50 stands for zero in the data rows.
Here is a table of points, one per row:
tensor([34, 80, 60, 48, 29, 90, 53, 78, 30, 46, 62, 55, 68, 50, 27, 60, 55, 54, 50, 47, 68, 51, 45, 67, 21, 55, 38, 37, 46, 56, 21, 38, 48, 49, 56, 60, 35, 57])
tensor([43, 44, 27, 55, 70, 60, 63, 41, 57, 57, 50, 36, 38, 55, 64, 77, 24, 66, 41, 31, 57, 41, 43, 53, 79, 45, 32, 54, 43, 42, 60, 41, 72, 33, 55, 14, 61, 47])
tensor([58, 60, 76, 37, 53, 57, 55, 58, 53, 82, 35, 51, 47, 67, 41, 20, 30, 70, 46, 37, 47, 74, 57, 45, 53, 51, 61, 72, 60, 62, 67, 57, 52, 52, 58, 36, 71, 61])
tensor([37, 42, 58, 53, 55, 60, 43, 26, 37, 62, 66, 36, 59, 62, 52, 79, 42, 47, 47, 42, 40, 42, 54, 44, 54, 75, 58, 44, 76, 30, 65, 49, 49, 39, 77, 61, 72, 46])
tensor([55, 64, 87, 44, 64, 41, 45, 64, 52, 69, 53, 35, 42, 41, 62, 29, 67, 45, 43, 49, 47, 54, 59, 51, 45, 87, 66, 12, 54, 48, 53, 28, 45, 51, 46, 30, 66, 35])
tensor([60, 57, 31, 33, 31, 49, 56, 32, 68, 61, 37, 65, 54, 16, 53, 51, 62, 34, 56, 58, 57, 50, 53, 70, 25, 49, 49, 53, 62, 48, 41, 37, 37, 28, 60, 23, 44, 31])
tensor([51, 82, 49, 35, 46, 25, 54, 52, 46, 22, 43, 60, 71, 30, 61, 32, 31, 57, 73, 55, 22, 51, 62, 47, 59, 22, 44, 41, 64, 46, 27, 34, 64, 67, 33, 45, 39, 34])
tensor([43, 79, 58, 37, 30, 69, 54, 75, 20, 46, 70, 40, 58, 53, 52, 39, 63, 57, 63, 63, 58, 42, 46, 41, 14, 55, 42, 27, 46, 54, 26, 52, 72, 51, 53, 53, 34, 62])
tensor([24, 47, 42, 26, 26, 56, 39, 64, 36, 57, 48, 60, 61, 58, 29, 88, 52, 47, 65, 44, 63, 30, 45, 31, 37, 58, 50, 67, 63, 41, 21, 44, 46, 65, 62, 60, 48, 66])
tensor([60, 85, 44, 33, 50, 30, 46, 67, 33, 59, 37, 59, 55, 57, 37, 35, 56, 66, 68, 64, 52, 72, 54, 32, 39, 42, 56, 88, 76, 57, 34, 50, 50, 67, 65, 42, 64, 56])
tensor([47, 62, 36, 32, 59, 68, 56, 31, 50, 64, 33, 59, 69, 41, 59, 33, 51, 48, 56, 59, 60, 60, 31, 49, 43, 17, 59, 30, 55, 68, 36, 45, 46, 80, 40, 92, 30, 62])
tensor([50, 39, 43, 35, 38, 46, 40, 52, 33, 53, 47, 71, 40, 59, 59, 65, 40, 50, 60, 47, 35, 36, 21, 47, 45, 26, 36, 72, 63, 68, 29, 29, 40, 43, 67, 70, 59, 22])
tensor([51, 31, 35, 45, 53, 48, 61, 65, 46, 34, 35, 42, 70, 50, 46, 49, 54, 76, 40, 22, 53, 31, 41, 37, 71, 59, 28, 50, 31, 53, 67, 54, 47, 66, 54, 33, 30, 66])
tensor([59, 21, 24, 37, 41, 34, 64, 31, 68, 53, 28, 59, 67, 62, 51, 42, 55, 59, 33, 50, 63, 23, 54, 75, 76, 53, 42, 61, 32, 42, 51, 62, 71, 70, 46, 60, 44, 68])
tensor([38, 61, 54, 41, 53, 41, 42, 36, 43, 64, 45, 32, 31, 64, 60, 48, 57, 52, 28, 25, 65, 44, 58, 34, 54, 70, 50, 55, 44, 53, 58, 51, 76, 41, 25, 51, 48, 45])
tensor([39, 70, 51, 39, 41, 28, 54, 66, 42, 55, 63, 37, 35, 80, 56, 66, 55, 64, 69, 76, 63, 68, 66, 40, 65, 37, 30, 73, 53, 51, 69, 28, 50, 65, 50, 47, 39, 64])
tensor([60, 50, 56, 65, 67, 87, 60, 58, 47, 29, 64, 43, 77, 41, 72, 12, 28, 52, 48, 52, 59, 47, 64, 62, 50, 37, 50, 48, 38, 62, 72, 46, 84, 37, 36, 33, 50, 58])
tensor([43, 32, 69, 40, 45, 69, 68, 46, 58, 68, 73, 60, 32, 21, 51, 54, 39, 44, 41, 27, 37, 63, 52, 67, 23, 74, 69, 36, 53, 31, 35, 53, 61, 68, 59, 51, 43, 37])
tensor([48, 40, 20, 50, 72, 66, 67, 40, 59, 55, 55, 38, 41, 52, 56, 56, 61, 51, 67, 58, 52, 71, 34, 46, 74, 17, 57, 26, 83, 59, 54, 60, 45, 27, 54, 68, 19, 55])
tensor([44, 62, 31, 43, 33, 57, 34, 53, 57, 50, 64, 58, 66, 47, 11, 55, 61, 49, 68, 47, 37, 48, 52, 49, 24, 29, 63, 69, 31, 68, 33, 70, 29, 70, 58, 32, 58, 52])
tensor([56, 44, 47, 40, 45, 38, 41, 51, 47, 42, 68, 62, 31, 37, 54, 52, 53, 45, 58, 51, 31, 67, 60, 80, 39, 44, 43, 27, 50, 45, 26, 56, 57, 45, 54, 23, 13, 65])
tensor([27, 45, 60, 37, 61, 59, 47, 51, 38, 46, 30, 48, 25, 50, 45, 70, 58, 44, 35, 33, 51, 30, 57, 41, 47, 68, 43, 64, 55, 53, 71, 45, 67, 46, 34, 73, 68, 45])
tensor([63, 50, 37, 76, 55, 28, 38, 34, 57, 34, 47, 72, 39, 47, 31, 35, 63, 40, 56, 45, 50, 64, 57, 32, 80, 44, 56, 53, 39, 56, 40, 69, 43, 36, 53, 47, 54, 66])
tensor([56, 32, 21, 72, 52, 22, 52, 38, 24, 36, 45, 32, 56, 63, 58, 58, 64, 64, 59, 42, 45, 55, 43, 36, 90, 42, 28, 49, 31, 25, 50, 50, 43, 31, 46, 42, 44, 65])
tensor([55, 61, 75, 46, 83, 30, 68, 47, 23, 58, 65, 29, 45, 60, 42, 32, 44, 45, 38, 55, 48, 61, 37, 40, 52, 50, 64, 25, 34, 44, 50, 61, 46, 61, 43, 26, 73, 46])
tensor([56, 32, 29, 61, 63, 35, 56, 56, 53, 46, 50, 71, 61, 48, 29, 64, 52, 39, 43, 54, 33, 57, 26, 60, 64, 40, 53, 59, 36, 34, 56, 66, 24, 33, 53, 50, 60, 57])
tensor([36, 52, 41, 52, 59, 55, 53, 34, 54, 50, 39, 37, 36, 72, 57, 67, 30, 28, 39, 44, 72, 50, 74, 32, 53, 55, 53, 38, 32, 67, 94, 65, 49, 45, 36, 26, 54, 27])
tensor([54, 29, 38, 76, 51, 31, 26, 34, 79, 49, 32, 49, 38, 64, 51, 56, 50, 36, 42, 76, 67, 58, 48, 32, 55, 50, 51, 40, 39, 68, 50, 69, 46, 35, 75, 72, 39, 26])
tensor([56, 55, 39, 70, 52, 32, 47, 40, 70, 36, 47, 73, 32, 48, 33, 45, 65, 23, 54, 41, 64, 53, 31, 65, 52, 41, 57, 68, 32, 45, 47, 73, 36, 46, 61, 57, 66, 59])
tensor([50, 46, 65, 56, 47, 67, 44, 42, 45, 51, 68, 50, 67, 57, 50, 73, 44, 39, 43, 55, 41, 48, 62, 40, 51, 57, 80, 72, 40, 51, 73, 53, 59, 70, 41, 67, 66, 45])
tensor([58, 45, 61, 61, 53, 41, 40, 56, 62, 60, 41, 34, 50, 19, 56, 37, 45, 55, 32, 34, 44, 37, 65, 68, 30, 56, 54, 38, 61, 47, 71, 32, 50, 34, 26, 31, 71, 42])
tensor([58, 42, 71, 48, 82, 47, 52, 49, 44, 67, 76, 19, 42, 51, 65, 48, 35, 47, 34, 38, 39, 46, 33, 41, 62, 59, 31, 59, 54, 67, 38, 39, 59, 49, 68, 67, 56, 26])
tensor([51, 71, 77, 60, 36, 67, 40, 72, 52, 27, 70, 65, 66, 48, 46, 56, 47, 54, 66, 77, 65, 50, 53, 59, 42, 31, 36, 48, 56, 52, 54, 54, 52, 36, 29, 72, 47, 62])
tensor([37, 27, 83, 55, 54, 64, 44, 58, 66, 85, 30, 36, 35, 48, 67, 48, 54, 54, 31, 45, 57,  3, 45, 54, 43, 58, 67, 73, 65, 93, 47, 43, 30, 33, 60, 59, 61, 43])
tensor([62, 30, 74, 59, 55, 43, 54, 43, 85, 46, 37, 76, 54, 58, 41, 64, 60, 51, 49, 66, 37, 53, 50, 61, 44, 47, 56, 39, 54, 10, 31, 51, 46, 62, 38, 69, 26, 44])
tensor([56, 38, 53, 66, 26, 50, 33, 62, 68, 17, 50, 51, 54, 42, 53, 55, 62, 36, 43, 55, 19, 49, 57, 44, 41, 50, 54, 27, 49, 14, 51, 63, 25, 58, 46, 57, 43, 52])
tensor([65, 46, 35, 86, 20, 70, 59, 45, 42, 25, 39, 36, 59, 48, 61, 21, 45, 60, 50, 70, 55, 55, 61, 53, 38, 74, 48, 43, 61, 67, 75, 44, 49, 53, 34, 50, 71, 69])
tensor([57, 49, 41, 50, 49, 39, 50, 52, 59, 35, 54, 64, 26, 35, 61, 30, 43, 56, 65, 67, 45, 64, 49, 71, 64, 73, 48, 64, 41, 24, 56, 38, 35, 57, 50, 52, 36, 39])
These points spread out most along one direction. Take the direction at right angles to it along which they spread out most. Then take the direction at right angles to both along which they spread out most. Go by this last direction. How far along it is each point below, from 0 to 99? 50 is the average, and the first point above lies past it. One standard deviation of the points above along it is 16.
tensor([56, 55, 39, 70, 52, 32, 47, 40, 70, 36, 47, 73, 32, 48, 33, 45, 65, 23, 54, 41, 64, 53, 31, 65, 52, 41, 57, 68, 32, 45, 47, 73, 36, 46, 61, 57, 66, 59]) --> 58
tensor([36, 52, 41, 52, 59, 55, 53, 34, 54, 50, 39, 37, 36, 72, 57, 67, 30, 28, 39, 44, 72, 50, 74, 32, 53, 55, 53, 38, 32, 67, 94, 65, 49, 45, 36, 26, 54, 27]) --> 47
tensor([55, 64, 87, 44, 64, 41, 45, 64, 52, 69, 53, 35, 42, 41, 62, 29, 67, 45, 43, 49, 47, 54, 59, 51, 45, 87, 66, 12, 54, 48, 53, 28, 45, 51, 46, 30, 66, 35]) --> 31
tensor([60, 50, 56, 65, 67, 87, 60, 58, 47, 29, 64, 43, 77, 41, 72, 12, 28, 52, 48, 52, 59, 47, 64, 62, 50, 37, 50, 48, 38, 62, 72, 46, 84, 37, 36, 33, 50, 58]) --> 12
tensor([58, 60, 76, 37, 53, 57, 55, 58, 53, 82, 35, 51, 47, 67, 41, 20, 30, 70, 46, 37, 47, 74, 57, 45, 53, 51, 61, 72, 60, 62, 67, 57, 52, 52, 58, 36, 71, 61]) --> 51
tensor([43, 44, 27, 55, 70, 60, 63, 41, 57, 57, 50, 36, 38, 55, 64, 77, 24, 66, 41, 31, 57, 41, 43, 53, 79, 45, 32, 54, 43, 42, 60, 41, 72, 33, 55, 14, 61, 47]) --> 50
tensor([24, 47, 42, 26, 26, 56, 39, 64, 36, 57, 48, 60, 61, 58, 29, 88, 52, 47, 65, 44, 63, 30, 45, 31, 37, 58, 50, 67, 63, 41, 21, 44, 46, 65, 62, 60, 48, 66]) --> 88
tensor([65, 46, 35, 86, 20, 70, 59, 45, 42, 25, 39, 36, 59, 48, 61, 21, 45, 60, 50, 70, 55, 55, 61, 53, 38, 74, 48, 43, 61, 67, 75, 44, 49, 53, 34, 50, 71, 69]) --> 23
tensor([56, 32, 21, 72, 52, 22, 52, 38, 24, 36, 45, 32, 56, 63, 58, 58, 64, 64, 59, 42, 45, 55, 43, 36, 90, 42, 28, 49, 31, 25, 50, 50, 43, 31, 46, 42, 44, 65]) --> 42
tensor([62, 30, 74, 59, 55, 43, 54, 43, 85, 46, 37, 76, 54, 58, 41, 64, 60, 51, 49, 66, 37, 53, 50, 61, 44, 47, 56, 39, 54, 10, 31, 51, 46, 62, 38, 69, 26, 44]) --> 48
tensor([34, 80, 60, 48, 29, 90, 53, 78, 30, 46, 62, 55, 68, 50, 27, 60, 55, 54, 50, 47, 68, 51, 45, 67, 21, 55, 38, 37, 46, 56, 21, 38, 48, 49, 56, 60, 35, 57]) --> 55
tensor([47, 62, 36, 32, 59, 68, 56, 31, 50, 64, 33, 59, 69, 41, 59, 33, 51, 48, 56, 59, 60, 60, 31, 49, 43, 17, 59, 30, 55, 68, 36, 45, 46, 80, 40, 92, 30, 62]) --> 53
tensor([39, 70, 51, 39, 41, 28, 54, 66, 42, 55, 63, 37, 35, 80, 56, 66, 55, 64, 69, 76, 63, 68, 66, 40, 65, 37, 30, 73, 53, 51, 69, 28, 50, 65, 50, 47, 39, 64]) --> 55
